128 stands for zero in the data rows.
Here are some points:
[122 138  89 113 134  46  94 143 125  86  33 132 162 150 128 133 184 147
 134 118 144 126 105 132 136 153  82]
[134 107 130 134 119 137 148 117  96  90 103 104 101 172 184 134 170 164
 144 151 158  98 127 122 159 133 162]
[152 157 182 176 101 105 181 101 134 118 137 128 134 133 119  88 100 166
 135 117  54 130 179 143 104  77 107]
[ 97 162 119 127 112 101 145 137 131 154 135 145 175 151 146 124 121 105
 124  88 103 129 161  89 135 118 113]
[126 121  80 124 119 174 151 160  83 112 128 141  77 146 161 125 124 116
 132 119 157 129 150 111 131 150 104]
[145 142 124 133 111 111 137 121 187 137 155 142 153  92  90 131 116 132
 139 121 100 146 163 123 129 147 116]
[141 106 129 135  95 106 195 106  75 152 127 110 122 208 156  77 154 186
 153 156 139 106 175 115 158  70 126]
[ 93 141 135 192 100 163 212 135 109 158 161 172 148 113  89 130 112 106
  89 141 125 151 130 119  74  87 146]
[120  72  61 107 147 114 148 128 160  82 101 132 108 206  79 223 177 133
 102 180 214 164  84 148 159 156 142]
[184 166 116 131 153 170 134 134 110  91 111 130  90  91 160  42  86 147
 190  95  78  59 187 116 121 147  72]
[155 133 174 165 143  64 151  88 144 141 123 119 145 101  55 111 126 132
 113 108 124 137  89 163 140  71 161]
[113 114 144 107 124 117  61 142 127 120 118 121 140 141 181 159 116 133
 120  91 103 119 150 114 126 158 151]
[179 154 156 141 114  76 146 104 207 158 151 192 192  83  42 126 130 115
 147 121  45 152 179 122 122 110 100]
[156 123 154 123 135 159 116 130 154 139 164 105  86 112 151 155 110 128
 126 137 112 148 132 130 126 155 157]
[103  72  77 107 137 121 165 142 156  76  74 111 106 199  90 213 187 126
 136 168 191 147  68 169 131 153 133]
[135 115 116  94 160 117  68 130 137 117  99 121 143 122 151 117 142 144
 135 160 159 122  94 150 133 167 104]
12 more points follow, each with its number after it:
[165  95 152 109 132  65  53 112 141 142 123 108 191 104 134 141 100 140
 125  81  90 158 112  87 155 126 122] 0
[130 164 209 171 117 108 143  85 133 155 154 116 143 137 106  72  93 147
 156 130  75 127 175 105 133  89 134] 1
[129 158 163 145 102  95 145  99 118 144 149 118 143 136  98  84 100 145
 132 120  85 127 168 115 101  73 126] 2
[127  87 189 160 149 159 116 119 144 151 157  92 100 122 129 166  90 113
 107 173 124 172  79 109 113 136 193] 3
[135 136 136 143  97 109 161 128 112 115 133 105 145 181 167 116 137 145
 142 133 155 108 178 105 137 109 132] 4
[124 169  56 111 114 118 147 144  71  70  71 145  89 147 120  97 140 124
 133 123 168  80 119  91 121 152  84] 5
[ 67  75  88  78 156 224  93 193 148 166 178 121  63  94 120 191 123  49
 108 138 136 208 155 154 101 179 139] 6
[130  64 204 146 138 153 111 131 114 168 142  93  84 136 126 156  94 120
 119 155 111 154  89 128 122 135 173] 7
[166 143 109 142 162 161  90 121  90 116 109  84 118  65 173  48  93 155
 127 128 108  76  77 103 113  90 102] 8
[189 156 129 138 160 163  79 119  68 119 103  83 104  57 160   0  65 157
 142 159  97  37  53 132 107  90  88] 9
[101 170 127 128 113  88 144 137 124 143 121 153 179 142 140 126 126 116
 116 103 105 123 166 113 137 111  97] 10
[ 98 157 128 169 122 141 212 131 117 147 173 164 130 123  99 127 120 110
  89 139 141 157 150 112  76 100 142] 11
Which three of these numbered points are nearest to each point below by angle, seen from the average point of the first points? Their numbers follow each, nearest first.
[ 99 147 150 139 118 119 139 140 125 167 116 115 169 120 161 111 139 143
 112 105 114 107 124 114 125 110 106] > 10 8 2
[109 144 137 200 127 195 225 116 103 178 191 183 143 102  81 129 132 118
  98 138 138 176 144 106  79  46 160] > 11 2 1
[143 145 107 154  92  96 193 101 156 149 150 172 167 115  32 147 146 136
 138 130 127 172 165 129 142  91 139] > 11 2 1
[155 135 139 154 118 113 184 108 111 123 150 111 116 190 189 123 174 151
 161 188 163  91 176  97 159 103 143] > 4 1 5
[104 138  88 106 146 170 135 147 145 143 141 147  91 104 133 123 114 108
 115 119 138 134 118 157 117 153 128] > 6 11 3
[102 132 121  96 127 103  99 134 104  94  90 112 134 183 151 184 177 136
 157 129 171  98 145 122 169 144 113] > 5 4 10
[138 120 186 169 124 138 148 113 178 209 172 150 127 100  66  97  76  89
 116 112 104 157 120 147  98 103 135] > 1 2 11
